tal: 428  661  -158  -162  494  137  304  -390  427  -185  429  -70  267  -75  464  663  165  182  730  -32  354  163  163  524  -158  -151  153  364  139  -26  217  366  -436  -11  18  698  724  305  499  159  172
Fanat: 321  477  -174  -151  424  56  239  -338  322  -182  337  -75  219  -79  364  483  70  105  583  -31  266  75  109  415  -136  -147  117  248  110  -46  184  273  -345  -35  -13  548  533  218  381  128  133
pek: 416  615  -31  -96  478  210  318  -331  404  -90  362  -46  268  -2  444  598  241  203  642  47  368  78  180  453  -183  -139  242  362  149  19  362  366  -297  -31  69  593  609  218  420  132  182
Pafu: 321  477  -174  -151  424  56  239  -338  322  -182  337  -75  219  -79  364  483  70  105  583  -31  266  75  109  415  -136  -147  117  248  110  -46  184  273  -345  -35  -13  548  533  -319  -191  -267  -213
Beg: -35  -290  500  566  -53  202  112  814  -21  576  8  483  167  465  -52  -283  167  206  -290  435  37  389  232  -78  623  593  234  19  288  439  229  40  853  450  376  -265  -320  143  -65  293  248
Lare: 22  -115  565  514  -71  320  140  683  25  596  -31  228  145  433  -14  -150  321  270  -237  415  92  274  222  -68  443  517  228  127  228  228  140  113  747  370  383  -245  -224  91  -53  208  211
416  615  -31  -96  478  210  318  -331  404  -90  362  -46  268  -2  444  598  241  203  642  47  368  78  180  453  -183  -139  242  362  149  19  362  366  -297  -31  69  593  609  218  420  132  182
pek
321  477  -174  -151  424  56  239  -338  322  -182  337  -75  219  -79  364  483  70  105  583  -31  266  75  109  415  -136  -147  117  248  110  -46  184  273  -345  -35  -13  548  533  -319  -191  -267  -213
Pafu

Biziv: -201  77  -682  3
Puraf: -179  -179  205  -231
Fata: -165  -94  -98  -165
paguk: -10  -10  341  -10
gido: -242  16  -689  -42
boza: -215  -209  137  -205
Ruga: -230  94  244  -299
patim: -149  132  -488  -9
pid: 134  282  -92  139
vetid: -223  -223  -933  -4
dup paguk: 
-10
dup Puraf: 
-179
dup Fata: 
-165
-201  77  -682  3
Biziv
dup vetid: 
-223

dod: 281  456  644  518  518  316  477  204  -316
vuvel: 276  479  659  319  541  315  483  195  -339
Mafa: -283  -180  -249  -174  -127  -275  -263  -226  -249
bupe: 194  421  557  279  501  234  392  146  -349
raro: 271  558  640  397  267  267  439  186  -498
Zafef: 694  513  694  334  603  694  513  180  -435
bamum: 208  442  569  232  518  232  232  152  232
vunil: 125  -85  -309  71  -187  42  -139  171  613
dup dod: 
518
dup raro: 
267
dup Mafa: 
-249
dup bamum: 
232
194  421  557  279  501  234  392  146  -349
bupe
694  513  694  334  603  694  513  180  -435
Zafef
-283  -180  -249  -174  -127  -275  -263  -226  -249
Mafa

golo: -81  -159  -263  -197  178  21  -170  -69  122  213  34  -105  -8  44  -237  169  12  290  -217  -180  88  69  81  10  -183  6  -8  75  98  -5  362  192  -283
dazer: 152  -256  -263  121  178  68  5  -5  66  213  67  63  -8  214  364  -64  409  63  -128  -54  40  111  197  -53  356  307  184  -717  98  257  -59  408  34
notug: 59  327  582  121  -58  116  63  92  -160  -508  -99  63  -149  -12  -117  -413  -88  -505  319  199  40  -56  -152  134  -93  -296  120  207  33  126  -269  -242  272
nuto: -81  -61  -263  -70  -137  -122  5  -37  66  213  34  -4  132  -69  123  286  -88  290  -128  -54  -103  -14  81  -115  -3  207  -199  75  -96  -201  152  -25  -125
zaruv: -128  36  19  -260  336  116  -286  -102  9  -148  1  -172  -149  44  -718  -180  -286  -50  -128  -54  280  111  81  -54  -272  -296  184  207  356  126  467  300  -204
gipo: -174  36  -55  -133  178  -169  -170  -134  -104  333  167  -71  -55  -69  -117  -64  310  177  -55  73  40  236  255  196  356  106  -72  -453  -55  61  362  408  -125
toteb: 152  36  300  248  -58  68  180  125  -47  -268  -66  130  -8  44  244  -297  12  -278  230  136  -55  -56  -94  -53  87  6  120  -189  -96  126  -374  -133  272
kol: -174  327  160  -70  -215  -217  5  -69  -217  -27  34  -4  -8  -239  -117  53  -187  -50  140  199  -103  -14  22  72  87  -195  -263  207  -96  -201  47  -133  34
sinu: -161  36  -161  -70  -54  -74  5  -54  66  -27  -33  -38  132  -125  -117  286  -386  177  -38  -54  -103  -97  -54  -115  -272  6  -199  471  -161  -201  47  -242  -161
Kif: 12  -256  -404  -70  100  -27  -53  -37  122  333  67  -4  38  101  123  169  210  290  -217  -117  -8  69  139  -53  87  307  -8  -321  33  -5  152  300  -125
kena: -81  424  300  -6  100  -27  -111  -37  -273  -268  34  -4  -196  -69  -237  -413  210  -391  230  263  88  111  22  321  87  -296  56  -57  162  126  47  83  114
dup gipo: 
-55
dup notug: 
63
dup dazer: 
63
12  -256  -404  -70  100  -27  -53  -37  122  333  67  -4  38  101  123  169  210  290  -217  -117  -8  69  139  -53  87  307  -8  -321  33  -5  152  300  -125
Kif
dup golo: 
-8

met: 754  754  -355  531  754  -726
gipaz: -34  63  -97  -20  -35  67
gavot: 747  -726  -726  531  -726  -726
dup met: 
754
dup gavot: 
-726
754  754  -355  531  754  -726
met

ruz: 49  92  80  25  70  34  -27  85  -16  71  56  124  32  -29  39  88  87  135  -24  16  48  88  68  54  18  76  77  4  -33  13  54  29  -9  7  -3  36  125  71  38  49  21  56
Sok: -46  92  80  25  -206  -78  -101  -88  -55  71  -53  124  32  -101  39  88  -88  135  -194  -248  48  88  68  -168  -124  76  77  4  -33  13  54  29  -129  -97  -151  -107  125  70  -117  49  -10  56
vupu: 49  92  80  25  116  135  72  85  -8  71  54  124  32  54  39  88  112  135  141  50  48  88  68  54  113  76  77  4  -14  13  54  29  139  23  97  36  125  71  72  49  54  56
Bofi: 49  -13  40  25  70  34  26  85  38  70  56  -3  32  7  39  88  70  78  -24  82  48  70  62  57  18  76  77  4  0  13  54  70  95  7  15  36  125  63  76  46  21  56
Rodom: 49  -13  40  25  70  34  26  85  38  70  56  -3  32  7  39  88  87  78  -24  82  48  -3  62  57  18  76  77  4  -33  13  54  29  -9  -19  -3  36  125  71  38  49  21  56
gubob: 49  211  80  152  70  34  -27  66  -16  174  56  231  32  -29  132  176  87  196  -24  16  48  88  68  54  18  90  77  61  -33  56  54  29  -9  7  -3  36  125  148  38  49  21  56
sovod: -70  311  118  248  -35  -74  -216  21  -16  189  -107  289  161  -86  307  303  -180  414  -70  -104  294  206  68  -105  -134  182  77  113  -46  175  64  82  -206  7  -41  12  286  178  -136  224  21  164
tilev: 210  82  80  4  147  269  198  106  47  14  223  124  32  200  12  88  145  34  236  138  39  88  68  252  89  76  77  4  120  13  54  15  166  121  190  101  71  71  73  49  21  56
guda: 554  92  80  92  641  639  448  427  140  71  459  124  32  351  39  86  545  135  707  507  48  88  68  390  314  76  77  4  258  13  54  29  580  395  423  310  125  71  432  49  193  56
bugis: 56  -430  -216  -118  70  82  49  85  -16  -226  56  -337  -182  5  -340  -372  87  -296  -24  16  -358  -204  -38  54  18  -172  -129  -228  -13  -247  9  -43  101  7  59  36  -430  -281  38  -281  21  -23
Noluk: 49  234  149  153  70  34  -27  85  -16  81  56  124  32  -29  268  172  87  339  -24  16  63  88  68  54  18  125  77  16  -33  147  54  29  -9  7  -3  36  193  116  38  51  21  106
Gazev: 49  129  80  25  70  34  -27  85  -16  85  56  124  32  -29  39  108  87  162  -24  16  48  88  68  54  18  76  77  66  -33  65  54  29  -9  7  -3  36  125  94  38  49  21  56
49  -13  40  25  70  34  26  85  38  70  56  -3  32  7  39  88  87  78  -24  82  48  -3  62  57  18  76  77  4  -33  13  54  29  -9  -19  -3  36  125  71  38  49  21  56
Rodom
49  211  80  152  70  34  -27  66  -16  174  56  231  32  -29  132  176  87  196  -24  16  48  88  68  54  18  90  77  61  -33  56  54  29  -9  7  -3  36  125  148  38  49  21  56
gubob

Nebu: -77  250  287  -209  -488  -15  -801  427  -89  368  209  -224  -175  -68  -170  -327  -312  -200  490  -135  -82  -4  111  -46  21  -242  -122  105  156  -32  288  -635  -146  522  171  112  -310  49  -85  319  -236  211  35  -69  -50  38  -103  164  -194  50  -44  365  -196  -219  -27  -111  -6  -302  -82  577  -124  177  120
dibug: -545  1  -826  419  -70  405  211  -254  -118  -23  -154  -315  -294  -216  461  -115  -75  -34  41  -58  -23  -156  -175  68  150  -15  340  -526  -248  528  107  79  -255  44  -77  326  -267  236  62  -67  -50  38  -71  -28  82  -62  165  -193  150  -51  488  -250  -166  15  -115  -23  -274  125  586  -171  174  31  492
beve: 321  287  -205  -490  20  -661  437  -160  354  201  -205  -183  -42  -205  -262  -320  -250  488  -114  -84  -20  49  -53  16  -193  -222  40  162  -16  375  -637  -137  597  154  129  -313  37  -91  282  -239  239  38  -71  -28  82  -62  165  -193  150  -51  488  -250  -166  15  -115  -23  -274  -205  586  -171  174  31  492
lile: -676  407  -90  379  237  -254  -157  3  -103  -239  -294  -240  451  -140  -131  80  155  -89  -25  -211  -143  27  134  -7  309  -518  -146  518  166  109  -250  45  -44  328  -292  263  42  -117  -51  87  -105  99  -162  97  -46  471  -235  -213  11  -108  -8  -320  50  537  -167  87  23  535  586  126  -623  299  75
fifef: -324  -66  494  -47  264  348  -236  -546  -10  -826  467  -131  417  204  -201  -191  20  -148  -273  -306  -194  473  -109  -63  29  136  -52  30  -232  -224  69  99  -5  368  -532  -227  511  150  117  -344  59  -47  327  -285  210  26  -107  -42  97  -84  66  -196  59  -35  367  -190  -156  -7  -96  53  -268  77  545
figof: 321  287  -211  -490  20  -661  437  375  354  201  -205  -183  375  -205  -262  -320  -250  488  -114  -84  -20  49  -53  16  -193  -222  40  162  -16  375  -637  -137  597  154  129  -313  37  -91  282  375  239  38  -71  -28  82  75  -192  152  -39  488  -202  -219  -22  -140  -15  -270  46  561  -173  175  92  562  545
ledod: 465  -45  250  293  -194  -536  -39  -672  395  -109  411  285  -207  -179  -91  -165  -319  -262  -196  367  -107  -68  16  107  -81  27  -134  -210  98  146  11  287  -625  -251  502  157  104  -299  57  -49  281  -287  216  37  -101  -27  98  -101  163  -150  57  -19  490  -247  -176  -34  -96  16  -355  119  569  -236  197
Tok: -321  -490  -1  -829  415  -164  390  297  -144  -139  -39  -158  -304  -275  -210  365  -127  -101  -22  154  -71  -7  -205  -175  96  153  -20  375  -521  -258  585  105  66  -352  68  -91  330  -259  237  33  -108  -25  50  -66  140  -148  153  -37  369  -201  -169  31  -104  39  -293  30  661  -207  163  92  509  597  151
baz: -545  1  -826  419  -70  405  211  -254  -118  -23  -154  461  -294  -216  461  -115  -75  -34  41  -58  -23  -156  -175  68  150  -15  340  -526  369  528  107  79  -255  44  -77  461  -267  236  62  -67  -50  53  -68  109  -164  67  -40  369  -238  -170  -20  -133  -10  -316  43  667  -147  222  78  513  568  88  -648
sazal: 3  -826  408  -90  378  292  -183  -212  -6  -124  408  -308  -221  483  -151  -60  64  30  -77  51  -158  -139  408  129  -19  335  -631  -246  517  156  82  -251  32  -99  329  -267  263  54  408  -29  88  -64  99  -161  129  -25  372  -238  -213  -27  -103  55  -295  148  659  -157  100  78  519  577  124  -458  263
dup lile: 
87
-324  -66  494  -47  264  348  -236  -546  -10  -826  467  -131  417  204  -201  -191  20  -148  -273  -306  -194  473  -109  -63  29  136  -52  30  -232  -224  69  99  -5  368  -532  -227  511  150  117  -344  59  -47  327  -285  210  26  -107  -42  97  -84  66  -196  59  -35  367  -190  -156  -7  -96  53  -268  77  545
fifef
dup Tok: 
153
dup Nebu: 
-82
-77  250  287  -209  -488  -15  -801  427  -89  368  209  -224  -175  -68  -170  -327  -312  -200  490  -135  -82  -4  111  -46  21  -242  -122  105  156  -32  288  -635  -146  522  171  112  -310  49  -85  319  -236  211  35  -69  -50  38  -103  164  -194  50  -44  365  -196  -219  -27  -111  -6  -302  -82  577  -124  177  120
Nebu
-676  407  -90  379  237  -254  -157  3  -103  -239  -294  -240  451  -140  -131  80  155  -89  -25  -211  -143  27  134  -7  309  -518  -146  518  166  109  -250  45  -44  328  -292  263  42  -117  -51  87  -105  99  -162  97  -46  471  -235  -213  11  -108  -8  -320  50  537  -167  87  23  535  586  126  -623  299  75
lile

Boto: -414  377  -442  -426  454
Tem: 276  -96  66  276  -83
Fibif: -165  39  -201  -194  187
Kufep: -405  304  -475  -413  466
Mokik: 17  -59  -15  -22  12
vug: 31  216  216  216  -222
kigep: -344  371  -342  -322  363
Tirip: 111  64  -86  111  63
lod: -740  533  -709  -721  716
Dom: 123  -233  172  118  -185
suda: -314  416  -542  -409  548
zavu: 169  -281  256  164  -256
dup Tirip: 
111
dup vug: 
216
dup Tem: 
276

risul: -204  235  276  -421  -344  94  -191  603
finub: 46  -222  -301  162  -313  513  -61  -84
Kot: 387  -288  -288  -309  51  420  -288  -288
bafuz: -44  -164  -16  -351  -11  -101  -226  459
tega: -205  186  -30  -129  98  -158  105  534
pefug: 309  -289  -109  -82  220  -322  -164  -256
zagud: -224  -173  17  21  581  126  145  -63
Fas: 77  145  -126  470  74  -134  180  -292
ligom: -401  -522  -163  38  792  100  121  221
Lilip: -228  -6  275  -193  -169  698  -130  -19
Ver: -243  226  226  142  857  226  222  -144
Suv: 201  387  -134  -439  512  -310  -101  442
dup Ver: 
226
dup Kot: 
-288

Fanoz: 99  -152  -558  416  -50  -216  173  -69  224  1  90  -512  -263  437  -390  -103  -114  51  4  -363  -333  -181  540  -328  30  -141  -544  599  -89  -142  -264  -793  248  -303  -58  74  -188  239  -14  -258  277  -247  -223  -178  45  24  -54  -91  422  10  290  127  276  24  540  93  94  -227  186  -65  -15  -229  -25  -592
Nuzul: 262  -258  -161  -466  -181  77  352  238  315  684  -246  394  -493  572  108  254  -55  -210  -711  -85  -90  -104  244  -178  -20  149  -24  -317  -144  -161  -270  -825  -83  211  506  95  73  209  -367  415  -76  -629  -15  183  -519  -75  -109  394  307  228  290  -5  -181  19  520  -247  130  330  -393  184  133  -232  75  -161
tepe: -358  -420  168  156  -91  -397  -191  -70  9  -97  54  168  -115  -173  534  -1  -482  128  -189  107  -246  54  -530  199  140  -247  14  -190  -241  112  100  324  365  18  -146  319  355  257  -273  19  -126  -230  -250  -237  115  -309  269  -277  -102  168  -229  -226  162  273  -56  -64  118  -216  -379  -453  449  -593  171  -98
kizef: 180  -269  -803  -96  -96  325  92  -237  551  275  -363  -76  -229  315  274  12  -198  307  -528  -128  129  -96  420  -488  -173  -290  -334  -848  -207  -295  -42  -318  -30  105  336  63  193  -27  -33  80  192  -439  259  -319  -204  265  -243  -118  407  -291  615  261  -383  -44  260  197  -334  457  152  404  688  -64  75  19
poku: 150  -171  -54  42  -523  -27  321  -25  196  -255  376  55  284  -138  533  32  337  -26  80  115  -194  -154  -198  380  -296  -174  274  -282  -288  -264  449  298  20  330  -54  582  247  126  40  -440  -193  -240  421  -264  -243  -142  151  469  129  -132  248  238  97  221  -412  418  -191  81  -249  -187  39  18  523  370
bivav: 72  316  214  -7  50  14  -80  -661  -26  557  388  -34  -27  -293  236  -305  -441  274  -463  173  482  -258  -205  502  -84  274  73  -180  197  -456  -211  6  357  120  3  131  346  254  -542  605  113  -49  -25  -17  -7  137  413  66  284  306  -226  -122  -25  155  -440  240  61  231  -565  -73  -136  -179  523  330
Rasat: -269  -554  -358  285  -265  -140  25  -348  391  250  301  -23  173  194  -1  29  -68  429  371  -62  342  -371  -146  182  86  -128  181  390  402  -369  -584  -102  -123  -158  -219  126  -26  383  -142  331  -270  -370  95  -643  164  -152  242  674  244  43  -579  78  447  -426  121  77  47  -496  -126  -471  50  -110  446  205
paliz: 315  -25  -170  -15  -348  647  117  -213  149  -179  -77  236  -423  311  161  376  -594  203  -375  -251  -422  -193  683  207  59  -202  -319  -54  -370  -37  520  121  246  148  428  98  -100  45  41  -408  -35  -606  -78  146  -333  278  -20  446  270  -445  -175  -130  36  -332  -377  13  -331  228  -208  173  -93  -257  -336  -502
72  316  214  -7  50  14  -80  -661  -26  557  388  -34  -27  -293  236  -305  -441  274  -463  173  482  -258  -205  502  -84  274  73  -180  197  -456  -211  6  357  120  3  131  346  254  -542  605  113  -49  -25  -17  -7  137  413  66  284  306  -226  -122  -25  155  -440  240  61  231  -565  -73  -136  -179  523  330
bivav
-269  -554  -358  285  -265  -140  25  -348  391  250  301  -23  173  194  -1  29  -68  429  371  -62  342  -371  -146  182  86  -128  181  390  402  -369  -584  -102  -123  -158  -219  126  -26  383  -142  331  -270  -370  95  -643  164  -152  242  674  244  43  -579  78  447  -426  121  77  47  -496  -126  -471  50  -110  446  205
Rasat
180  -269  -803  -96  -96  325  92  -237  551  275  -363  -76  -229  315  274  12  -198  307  -528  -128  129  -96  420  -488  -173  -290  -334  -848  -207  -295  -42  -318  -30  105  336  63  193  -27  -33  80  192  -439  259  -319  -204  265  -243  -118  407  -291  615  261  -383  -44  260  197  -334  457  152  404  688  -64  75  19
kizef

zus: 51  -765  -370  -765  -765  141  -765
Rud: 118  -366  -366  -370  -66  -370  125
foz: -366  -366  -366  -203  -54  390  -221
gil: 118  505  271  125  -66  -370  -129
dup foz: 
-366
dup zus: 
-765
-366  -366  -366  -203  -54  390  -221
foz
118  -366  -366  -370  -66  -370  125
Rud
51  -765  -370  -765  -765  141  -765
zus

Zikul: -7  611  -63  101  224  -455  563  331
vof: 85  -108  -350  -113  253  -108  322  872
Bevof: -7  329  -130  -113  -130  281  -944  150
Gados: 238  -482  -496  238  253  315  322  380
zeda: 265  34  265  -24  265  -765  141  265
tefug: -7  -74  -775  -323  253  -108  444  -107
Doda: -364  455  -113  -113  253  -108  220  -113
dup vof: 
-108
dup zeda: 
265
dup Doda: 
-113
dup Bevof: 
-130
dup Gados: 
238

